128 stands for zero in the data rows.
Here are some numbered points:
[173  86 209 114  91  39 130 237 151  63  80  66 195  96 179  22  46 150 153 156 124  94 113  42 180 190  53 125 141 112  97 159  86 179] 0
[107  57 180 123 144 132 154 153  97 107 104 103 128 116 232  65  85  95 152 130 127 120 183  72  96 136  34 104 184 178 136 136 104 116] 1
[137 125 154 137 115 107 112 117 104 134 125 113 169  92 164 101  96  78  94 149 150  93 134  41 103 179  65 102 163 130 139 108 140 146] 2
[ 95 198  69 129 125 158 106 105 152 137 136 173  98 134  68 194 203 141 133 137  89 129 129 208 122  70 210 153 103 114 133 143 148 121] 3
[119 134 113 125 176 143 127 135 118 114 156 148 149 114 134 144 132 141 132  91 124 125 107  97 126 145 103 113 135 139 137 143 120 118] 4
[ 99 176  92 133 129 163 114  98 144 134 144 158 114 142  80 181 178 154 145 129 115 121 136 186 119  96 157 158 108 116 140 125 140 127] 5
[165 113 179 153 108 114 112 136 148 111 173 112 161 137 150  95  97 102 121 133 142 125 131 115 180 154 122 134 133 112 114 124 129 129] 6
[158  94 130 143 114 105 144 151 153 130 163 111 142 166 131 131 104 137  99 136 144 127 137  58 121 162  80 101 140 104 136 109 100 131] 7
[150 107 153 167 136 163 145 140  79 127  99  56 109 103 155  77 128 136 141 152 179 124 137  88 111 121  81 129 141 138 116 134 133 156] 8
[ 94 199  73 140 115 158 124  93 143 146 133 177 113 144  57 206 204 156 135 131 109 126 128 199 122  66 192 154  92 119 128 138 145 116] 9
[ 96 195  67 148 119 160 119 108 146 131 134 152 111 134  57 196 189 135 126 133 112 128 108 186 110  80 193 150 103 119 131 137 144 133] 10
[106 184  84 127 114 138 103  91 150 152 131 160 106 132  64 199 211 153 140 135 107 150 123 213 125  81 199 153  98 126 137 147 136 128] 11
[ 96 190  69 135 124 146 125 112 142 134 133 170 112 146  64 188 189 146 127 129 107 144 142 189 111  87 185 165  98 120 111 122 144  99] 12
[179  73 181 158 120 121 130 153 145 142 131  70 202 142 176  29  49  90 132 146 147 130 118 109 106 170  49  54 238  85  85 104 137 135] 13
[143  82 164 173 149  94 152 179 112  81 125  91 162  97 192  60  21 165 175 113 140  73 101  92 139 189  95 104 156 123 144 150 175  93] 14
[136  99 168 145 100  77 129 168 115 116 117  90 150 141 203  85  98 119 115 157 117 142 133  20 123 197 100  76 152 138  95 144 100 173] 15
[197  24 187 138 133 108 140 141 121 128  85 101 139 158 222  47  65 144 127 119 178 157  96 101 142 179  88 162 145 120 187 122 115 136] 16
[139 131 144 107 123 125 181 131  97 123 161 109 146 128 145 133  80  81 113 133 172 106 158  57 140 208  27  63 155 137 133 135 135 133] 17
[ 89 197  83 135 117 152 116 110 142 130 148 177  97 143  65 186 172 152 144 136 115 122 132 206 126  62 209 154  89 111 145 139 151 118] 18
Which five points above are nearest to each new point by angle? Their numbers follow each, nearest first.
[142 127 116 118 122 149 114 141 119  90 146 123 132 123 132 101 132 123  98 123 153 118 117  83 142 153  76  99 166 127 145 124 114 143] -> 17 2 7 15 13
[167  27 214  81 130 119 128 177  83 138 150 116 131  95 195  92 105  91 131 121 151 105 143  51 128 136 127 132 160 160 103 129  92 139] -> 1 15 16 0 2
[168  57 168 118  76  78 109 157 140 128 131  85 173  87 174 106  78  99 130 115 112 142 119  88 137 153  95 110 117 121 118  91 131 124] -> 0 15 13 6 16
[163  25 166 131 153 101 159 251 152  81 112  67 227  93 252  72  45 102  79 166 120 139  88  84 132 185  79 114 168 120 132 151 173 155] -> 0 14 13 15 16
[163  65 195 113 140  60 140 160 105 146 137  79 161 128 210  86  55  81 143 113 154 134 146 120 150 176  87 133 128 117 111 103 149 117] -> 16 13 14 6 0
[137  83 184  95 170  91 187 136  99 100 110 105 170 105 194  27  65  93 104 128 189 133 126  88 164 147  79 135 143 156 171 101 110 141] -> 16 1 0 14 2
[181  84 206 127 174  90 127 104 112 112 138  50 181 119 251  52   2 110 143 131 145 176 105  70 160 133  89  86 156 164  80 123 118 148] -> 13 15 16 1 0
[159 119 162 132 138 143 135 149 131  98 104 131 159  95 149  88 104 103 161 114 160 147 144  41 162 163  67 120 140 157  95 130 112 138] -> 0 15 1 17 2
[ 97 154 126 151 135 128 148 138 123 102 133 110 120 149 152 143 142  93 123 122 114 132 150 103 122 153 104 104 121 115 118 130 121 106] -> 17 15 1 7 2
[129 137 125 118 106 128 105 117 112 139 116 123 120 118 134 109 122 112 126 140 137  98 113  99 135 157 108 107 120 124 131 123 119 118] -> 2 17 15 0 13
[132  43 245  97 124 115 139 133 133 109 125  81 173 108 178  79  56  98 109 110 129 126 141  68  99 158  51  98 163 141 165 119 121 159] -> 1 2 13 16 0
[156  15 143  94  98 127 170 142 112 135  96  82 153 116 214  71  30 114 157 169 110  99 158 117 134 167 131 125 175 181 125 120  97 163] -> 1 16 0 15 13
[183 114 110  61 119 103 139 143 151  71 111 111 119 124 195  84  71 127 163 174 168  51  68  59 127 149   0 123 143 167 163 133 100  85] -> 0 1 14 17 2
[131  61 177 178 129  89 149 152  89  99 141  95 142 147 183 105  98 107 122 115 153  84 126  66 150 163  35 136 153 142 124 136 125 135] -> 1 14 15 2 17
[169  31 174 127 142 102 163 147  47 167 114  97 144  62 177  12  41 136 158 136 149 164 107  65 117 130  49  71 157  65 116 106  99 116] -> 13 16 1 14 8
[160  41 203  74 155  95  91 165 115  99 102  80 159 129 158  66  38  97 147 121 114 137 176  85 120 232  60 146 167  79 133 125 125 160] -> 0 16 13 1 15
[139  69 174 143 174 131 180 125  71 106 110  90  95 173 211  66  60 142 119 120 162 121 144  36 121 224  72  60 162 103  78 105 128 120] -> 15 1 17 13 14
[132 134 114 124 110 120 108 121 122 149 138 144 120 127  80 176 176 144 127 138 119 135 115 153 124 101 164 135 120 117 134 124 129 144] -> 11 9 10 3 18
[159  49 201 158 140 114 136 151 131 132 137  83 149 122 137 108  91 124 116 113 101 143 130 102 123 167 123 128 112 131 115 141 111 125] -> 16 0 15 6 14
[137 117 164 105 122 108 156 132 128 133 149 107 130 107 147 117 157 130 111 136 115 150 117  75 145 198  97  98 163 174 103 143 119 136] -> 15 17 2 0 1
[211  17 219  88 155 106 131 155 122 193 129  55 134 146 143  67  84 122 109 135 147  84 149  54 141 176  77 100 130 168 145  96  81 130] -> 16 7 0 1 15
[124 103  85 154 174 161 129 129  95 127 112 136 134 137 195  84 109 144 142 114 184 142 142  16  93 189  68  97 130 155 118  73 114 119] -> 1 2 17 15 8
[153 121 120 138 141 146 151 118 125 151 139 147 123 127  94 128 127 131 126 128 155 126 132 108 114 142 101 107 145 147 115 107 129 133] -> 17 7 2 8 4
[112 131 109 142 144 148 121 120 145  88  99 105 122 147 149 109  98 113 124 118 161 136 121  70 153 181  75 103 152 127 106  91 107 141] -> 17 15 2 7 13
